Each row has a name. Each piece below is followed by the name of the row it came from, unless a question asks for something else. Each question is about the rows just above it. Places in a row count from 1.

Columns, left to right: K Z T J R S
E: [ 0.81 -3.40 -0.63  9.21  0.86  2.11]
L: [ 0.81  2.11 -0.63 -3.41  0.86  9.21]
V: [-0.62  9.21 -0.63  9.21 -5.65  2.11]
The rest of the row after [ 2.11 -0.63 -3.41  0.86]:	[9.21]
asked: [ 0.81 -3.40 -0.63  9.21  0.86  2.11]	E
Put [-3.40 -0.63  0.81  0.86  2.11  9.21] back in order: which row is it?	E
asked: [-0.62  9.21]	V
Which row holds these entries in another order? [ 2.11  0.86  9.21 -0.63 -3.40  0.81]	E

Columns, left to right: C A B H F Q P
G: [-0.62  2.30 -8.29  5.07  2.58  1.83 -7.31]
X: [ 6.34  1.48 -5.32 -5.33  8.66 -0.69  1.72]
Y: [ 6.34 -0.88 -5.32  8.66 -2.55 -0.69  1.72]
U: [-2.55 -0.69  1.49 -5.32  8.66  6.34  1.72]
Which row holds these entries in another order? [ 1.72 -0.69  8.66 -5.33 -5.32  1.48  6.34]	X
[-7.31  1.72  1.72] is in which column, read top down?	P
After [ 6.34 -0.88 -5.32  8.66 -2.55], its row goes on with	[-0.69  1.72]
Which column holds [-5.32 -5.32] top down?	B

Columns, left to right: W D M N
vili: [-0.86 -0.84  0.24 -0.21]
Vofa: [-1.38 -0.04  2.15  0.53]
ras: [-9.76 -8.96  8.79  4.63]
Zoze: [ 4.21  2.48 -2.22 -3.22]
temi: [ 2.48 -4.00 -2.12  0.14]
renu: [ 0.26 -3.69  2.58  1.64]
pek: [ 3.90  2.02 -2.22 -3.23]
goli: [-8.96 -9.76  0.71  0.66]
Go on from [-9.76 -8.96  8.79] to the end of its row.	[4.63]
[-9.76 -8.96] is in which row?	ras
asked: [ 2.48 -2.22 -3.22]	Zoze
The rest of the row after [ 0.26 -3.69  2.58]:	[1.64]

Columns, left to right: guf zurob bil tovi Por Kud ginel pugu
lemop: [-3.16  5.09  2.31  1.06 -1.92  0.42  3.89  0.68]
tik: [-0.87  3.90 -0.01  2.75  0.25 -3.35 -0.46 -6.83]
sota: [1.07 3.89 0.42 5.09 0.42 0.42 2.31 3.89]
gan: [-3.16  5.09  2.31  1.06  0.41  0.42  3.89  0.68]
Vonim: [ 0.26  0.48  0.37  0.07  0.48 -0.05  0.48  0.26]
Kuno: [ 1.34  0.18 -0.36 -0.50 -2.81 -1.52  1.58  4.84]
Siki: [ 0.33  0.00  0.00  0.33 -0.02  0.15  0.03  2.53]
zimov: [ 2.53  0.15 -0.02  0.00  0.33  0.03  0.01  0.33]
Places of [0.00] in row Siki:	2 3
[-0.02  0.00  0.00  0.03  0.15  0.33  0.33  2.53] is which row reordered?	Siki
[3.90 3.89 5.09 0.48 0.18 0.00] is in which column, read top down?	zurob
Go on from [0.42 0.42 2.31] to the end of its row.	[3.89]
Which row holds these entries in another order? [ 0.68  3.89  0.42 -1.92  1.06  2.31  5.09 -3.16]	lemop
Every place of [0.26] in Vonim:	1 8
Places of [0.42] in row sota:	3 5 6

Columns, left to right: sog kof vukir bokon
vuki: [ 4.45  0.82 -5.29  8.04]
keluv: [ 0.25 -0.47 -2.08  6.56]
Luvak: [4.45 0.82 4.45 4.44]
Which column holds this, read top down? [8.04 6.56]	bokon
Every place of [4.45] in Luvak:	1 3

Columns, left to right: defuf patem Riluz vagof naz suga
Sule: [-8.81 -4.79 -0.05 -3.06  0.11 -2.46]
dede: [ 5.23  1.15  5.91 -3.28 -8.00  5.89]
varit: [ 0.56  2.06  3.76  2.92 -6.57  4.92]
kife: [-6.52 -4.55 -1.14 -2.64 -2.97  5.80]
gume: [-8.32 -5.03  0.03 -4.01  0.22 -2.63]
Difof: [-6.52 -4.55 -1.14  0.64 -0.83 -3.59]
godu: [-1.10  0.70  0.47  2.31 -1.57  1.10]
gad: [-0.73  0.03  3.29  0.65 -0.83  0.66]
zodin: [-0.73  0.03  0.46  0.65 -0.83  0.66]
zes: [-6.51 -4.55 -6.52 -4.55 -5.21  4.61]
tufug: [-6.52 -4.55 -1.14 -2.64 -2.97  1.19]
After [-0.05 -3.06  0.11], its row goes on with	[-2.46]
[-6.52 -4.55 -1.14  0.64] is in which row?	Difof
Which column holds [-4.01  0.64  2.31  0.65  0.65] top down?	vagof
After [-4.79 -0.05 -3.06  0.11], its row goes on with	[-2.46]

Columns, left to right: luga Tuso zod bina mutus
lod: [ 4.03 -1.52 -7.37  1.97 -7.37]
loro: [ 1.27  1.28 -2.31 -5.91 -5.91]
Fovis: [ 0.52  0.52  0.52  0.52 -5.91]
Every place of [-7.37] in lod:	3 5
Places of [1.27] in row loro:	1
Every place of [0.52] in Fovis:	1 2 3 4

Columns, left to right: galu Nuki Geze lekif gimir sabid fav riki
fivus: [ 0.80 -1.39 -1.39  2.63  1.16 -0.26  0.97  1.08]
pinol: [-0.26  4.62 -1.39  2.63  1.16 -0.26  0.97  1.16]
lura: [-2.39  0.77 -1.39  2.63  1.16 -0.26  0.97  1.16]
Where do [ 0.77 -1.39] appear?	lura
Places of [-0.26] in row pinol:	1 6
asked: [-2.39  0.77 -1.39  2.63  1.16 -0.26  0.97  1.16]	lura
Which row holds [ 0.80 -1.39 -1.39  2.63  1.16 -0.26  0.97  1.08]?	fivus
Places of [1.16] in row fivus:	5

Columns, left to right: Veleb Vake Tekef mogu
lefi: [-9.23  0.53 -6.94 -6.72]
metu: [ 5.70 -7.57  2.18  8.89]
Pivu: [ 3.44 -8.17  5.90 -8.07]
kas: [-0.73 -5.47 -9.15 -5.51]
guvug: [-3.14 -0.76 -3.19 -7.32]
lurup: [ 6.68  2.54 -5.63  6.52]
pudal: [ 2.81  0.09  3.97 -7.08]
Lesuz: [-4.12 -7.45  8.45  9.27]
Zesi: [-0.72 -5.25  6.50 -5.39]
zivaz: [ 3.46 -4.01 -8.93 -6.24]
kem: [-8.17  3.44  5.90 -8.06]
Which row holds these entries in another order? [ 9.27 -4.12 -7.45  8.45]	Lesuz
[-8.06  5.90  3.44 -8.17] is which row reordered?	kem

Columns, left to right: led Mopu litof lokim
viles: [ 6.07 -4.51 -3.86  3.39]
Kele: [-3.87 -3.85 -3.88 -3.87]
duf: [ 6.07 -4.51 -3.86  3.38]
[-3.86  3.38] is in which row?	duf
After [-3.87 -3.85 -3.88], its row goes on with	[-3.87]
asked: [ 6.07 -4.51 -3.86  3.39]	viles
[ 6.07 -3.87] is in which column, read top down?	led
Every place of [-3.86] in viles:	3
Places of [-3.87] in row Kele:	1 4

